[[150 115 115]
 [152 129 129]
 [109 119 118]]
->
[[115 115]
 [129 129]]

[[123 137 121 133 143]
 [127 155 141 129 120]
 [126 124 111 143 155]]
->
[[137 121]
 [155 141]]

[[148 125 117 116 122]
 [115 151 114 110 149]]
->
[[125 117]
 [151 114]]

[[146 144 119 113]
 [148 144 117 115]
 [102 115 148 127]
 [133 119 116 154]]
->
[[144 119]
 [144 117]]

[[132 130 138 147 121]
 [124 137 138 148 131]
 [125 152 126 114 149]
 [121 140 118 141 116]]
->
[[130 138]
 [137 138]]

[[134 148 129]
 [122 135 140]
 [151 131 112]
 [126 148 137]
 [116 135 145]]
->
[[148 129]
 [135 140]]

[[106 137 131 133]
 [134 131 123 142]
 [140 121 113 144]]
->
[[137 131]
 [131 123]]

[[141 149 135 115 116]
 [126 115 149 147 147]
 [136 145 126 118 119]
 [108 108 106 150 149]]
->
[[149 135]
 [115 149]]

[[117 128 118 132]
 [114 105 116 135]]
->
[[128 118]
 [105 116]]
---
[[132 106 106 125 135 130 149 128 116 126 128 115 124 139 115]
 [114 124 124 141 115 143 138 142 131 113 142 131 140 140 130]
 [151 127 127 109 150 113 127 109 123 142 111 122 108 117 124]
 [106 130 130 150 107 141 130 147 134 115 144 134 147 138 133]
 [119 140 140 140 118 133 119 140 139 129 138 140 138 133 139]
 [140 129 128 112 140 114 116 112 123 141 112 121 112 115 123]]
->
[[132 106 106 125 135 130 149 128 116 126 128 115 124 139 115]
 [114 124 124 141 115 143 138 142 131 113 142 131 140 140 130]
 [151 127 127 109 150 113 127 109 123 142 111 122 108 117 124]
 [140 129 128 112 140 114 116 112 123 141 112 121 112 115 123]
 [106 130 130 150 107 141 130 147 134 115 144 134 147 138 133]
 [119 140 140 140 118 133 119 140 139 129 138 140 138 133 139]]

[[156 140 131 113 140 115 126 138 132 135 129 146]
 [144 134 126 118 133 120 125 135 129 130 127 135]
 [154 139 132 116 140 117 126 136 132 136 129 147]]
->
[[144 134 126 118 133 120 125 135 129 130 127 135]
 [156 140 131 113 140 115 126 138 132 135 129 146]
 [154 139 132 116 140 117 126 136 132 136 129 147]]

[[114 124 117 117 116 151 115 120 146 129 116 150 114 117]
 [121 115 118 152 152 107 120 116 108 139 119 107 121 152]
 [ 99 102  99 145 144 138  98 100 133 139  99 138  99 144]
 [ 99 104 100 140 140 144  99 101 139 138 100 144 100 140]
 [147 137 143 135 136 105 146 140 110 124 144 106 146 135]
 [134 141 137 103 104 149 135 139 148 116 137 149 134 103]]
->
[[ 99 102  99 145 144 138  98 100 133 139  99 138  99 144]
 [ 99 104 100 140 140 144  99 101 139 138 100 144 100 140]
 [114 124 117 117 116 151 115 120 146 129 116 150 114 117]
 [121 115 118 152 152 107 120 116 108 139 119 107 121 152]
 [134 141 137 103 104 149 135 139 148 116 137 149 134 103]
 [147 137 143 135 136 105 146 140 110 124 144 106 146 135]]

[[127 130 139 108 139 151 119 132 144 133 128 129]
 [139 135 105 107 138 129 130 143 119 126 127 129]
 [132 133 132 124 149 132 119 143 141 147 117 119]
 [112 115 123 139 147 147 127 133 133 115 127 126]
 [141 137 111 104 138 131 127 144 123 132 127 128]]
->
[[139 135 105 107 138 129 130 143 119 126 127 129]
 [141 137 111 104 138 131 127 144 123 132 127 128]
 [112 115 123 139 147 147 127 133 133 115 127 126]
 [132 133 132 124 149 132 119 143 141 147 117 119]
 [127 130 139 108 139 151 119 132 144 133 128 129]]

[[102 129 130 117 134 129 131]
 [114 131 138 114 123 129 116]
 [149 137 126 134 128 136 133]
 [115 126 125 114 140 135 113]
 [101 124 133 115 138 130 121]]
->
[[115 126 125 114 140 135 113]
 [149 137 126 134 128 136 133]
 [102 129 130 117 134 129 131]
 [101 124 133 115 138 130 121]
 [114 131 138 114 123 129 116]]

[[115 112 156 115 135 109 136 122 123 122 126]
 [151 115 132 142 132 146 138 111 121 152 135]]
->
[[151 115 132 142 132 146 138 111 121 152 135]
 [115 112 156 115 135 109 136 122 123 122 126]]

[[144 134 149]
 [110 106 117]
 [142 130 155]
 [137 141 141]]
->
[[110 106 117]
 [137 141 141]
 [144 134 149]
 [142 130 155]]
---
[[110 143 103 138 128 145 137 139 143 143 110]
 [155 140 143 111 142 141 131 105 108 106 120]
 [111 120 104 124 124 141 110 108 113 155 118]
 [130 132 105 106 109 113 140 111 111 135 107]
 [140 116 128 154 138 136 120 107 116 102 112]
 [151 122 115 145 122 150 156 124 121 118 103]
 [109 146 128 141 117 137 139 116 111 128 156]]
->
[[109 146 128 141 117 137 139 116 111 128 156]
 [151 122 115 145 122 150 156 124 121 118 103]
 [140 116 128 154 138 136 120 107 116 102 112]
 [130 132 105 106 109 113 140 111 111 135 107]
 [111 120 104 124 124 141 110 108 113 155 118]
 [155 140 143 111 142 141 131 105 108 106 120]
 [110 143 103 138 128 145 137 139 143 143 110]]

[[147 116 113 143 148 147 111 116 138 145 149 141 112]
 [108 138 142 111 108 108 143 138 122 110 107 119 144]
 [113 109 109 109 119 112 109 110 147 110 115 141 132]
 [136 148 150 144 127 138 151 147 108 142 132 113 133]
 [109 133 135 110 111 109 137 133 134 110 109 129 141]
 [109 127 128 109 113 109 130 127 139 110 111 134 140]
 [145 137 137 147 141 146 136 137 112 146 144 118 120]]
->
[[145 137 137 147 141 146 136 137 112 146 144 118 120]
 [109 127 128 109 113 109 130 127 139 110 111 134 140]
 [109 133 135 110 111 109 137 133 134 110 109 129 141]
 [136 148 150 144 127 138 151 147 108 142 132 113 133]
 [113 109 109 109 119 112 109 110 147 110 115 141 132]
 [108 138 142 111 108 108 143 138 122 110 107 119 144]
 [147 116 113 143 148 147 111 116 138 145 149 141 112]]

[[122 128 131 120 132]
 [109 141 113 109 115]
 [121 119 151 117 151]
 [123 132 122 123 123]]
->
[[123 132 122 123 123]
 [121 119 151 117 151]
 [109 141 113 109 115]
 [122 128 131 120 132]]

[[112 114 135 128 112 125]
 [116 146 142 122 143 118]
 [140 115 115 124 113 143]
 [140 145 133 117 113 118]
 [150 143 114 122 111 137]
 [137 141 116 139 112 121]
 [119 144 145 105 133 122]
 [147 121 122 112 126 149]
 [125 138 121 138 146 127]
 [131 130 133 109 118 141]
 [130 140 139 138 121 109]]
->
[[130 140 139 138 121 109]
 [131 130 133 109 118 141]
 [125 138 121 138 146 127]
 [147 121 122 112 126 149]
 [119 144 145 105 133 122]
 [137 141 116 139 112 121]
 [150 143 114 122 111 137]
 [140 145 133 117 113 118]
 [140 115 115 124 113 143]
 [116 146 142 122 143 118]
 [112 114 135 128 112 125]]

[[119 128 122 106 112 122 105 123]
 [139 103 154 123 148 136 107 137]
 [151 125 135 114 104 109 137 121]]
->
[[151 125 135 114 104 109 137 121]
 [139 103 154 123 148 136 107 137]
 [119 128 122 106 112 122 105 123]]

[[131 140 129 114 108 138 139]
 [141 147 113 118 138 118 139]
 [124 128 134 118 105 140 133]
 [118 127 138 117 106 141 133]
 [131 115 132 142 137 126 109]
 [122 116 123 142 134 132 109]
 [117 118 141 127 132 122 127]
 [138 149 107 120 132 118 143]
 [126 133 138 113 102 142 138]
 [115 124 140 128 146 109 135]
 [129 119 137 143 134 130 116]]
->
[[129 119 137 143 134 130 116]
 [115 124 140 128 146 109 135]
 [126 133 138 113 102 142 138]
 [138 149 107 120 132 118 143]
 [117 118 141 127 132 122 127]
 [122 116 123 142 134 132 109]
 [131 115 132 142 137 126 109]
 [118 127 138 117 106 141 133]
 [124 128 134 118 105 140 133]
 [141 147 113 118 138 118 139]
 [131 140 129 114 108 138 139]]
